In the data rows, zero lies at 4.5, halfway between 4 and 5.
Here are some points, each followed by its number:
[5 2 4 5 4 2 5 5] 0
[5 1 4 7 4 2 5 4] 1
[7 7 4 8 8 8 7 4] 2
[5 2 4 3 3 3 6 6] 3
[5 5 6 3 5 5 4 6] 4
[3 3 4 7 7 4 3 6] 5
[4 4 4 5 5 5 4 6] 6
[4 4 5 6 4 3 4 5] 7
[6 5 3 7 3 5 8 5] 8
[4 3 7 1 5 3 6 6] 9
[5 3 5 4 4 2 6 3] 10
[6 3 3 2 4 5 5 4] 11
[0 8 6 6 8 7 1 7] 12
[4 5 6 4 5 5 5 5] 13
[4 3 2 3 5 7 5 4] 14
[8 5 0 9 5 6 7 4] 15
[3 4 6 4 5 2 6 5] 16
[6 4 4 8 3 5 5 7] 17
[5 5 7 3 2 4 5 4] 18
[5 3 5 2 4 3 5 5] 19
[4 5 5 6 4 2 4 1] 20
[3 7 8 1 3 6 8 1] 21
[6 2 6 5 4 2 6 2] 22
[5 6 2 8 4 4 4 6] 23
[6 2 3 5 4 3 5 6] 24
[4 4 5 4 2 3 6 5] 25
[5 5 6 1 6 3 4 6] 26
[4 4 6 2 3 3 4 5] 27
[3 7 4 3 7 7 5 3] 28
[4 5 4 6 4 4 4 5] 29
[6 1 3 9 3 2 5 5] 30
[4 4 4 4 4 7 5 3] 31
New points follow, each followed by the numbers of its five nearest points above by angle, smallest number first.
[4 5 5 5 5 4 3 5] : 5 6 7 12 29
[3 6 4 3 4 5 5 5] : 12 13 21 27 28
[4 5 6 0 2 3 4 5] : 9 18 19 26 27
[6 5 6 3 4 6 4 2] : 11 18 21 28 31
[4 4 5 2 5 5 4 5] : 4 9 19 26 27
[5 2 7 0 5 6 5 7] : 4 9 19 26 27
[5 3 4 5 4 4 4 5] : 0 1 3 24 30
[5 5 3 5 5 3 4 4] : 15 20 23 29 30
[5 6 5 4 3 4 6 2] : 10 18 20 21 22
[5 5 4 3 5 6 4 4] : 4 11 14 28 31
[4 5 3 5 3 4 6 3] : 8 10 15 20 25
[5 5 2 2 7 5 5 5] : 4 11 14 26 28
[5 4 5 3 6 5 5 3] : 11 21 26 28 31
[4 5 4 5 5 5 3 5] : 5 6 12 23 29
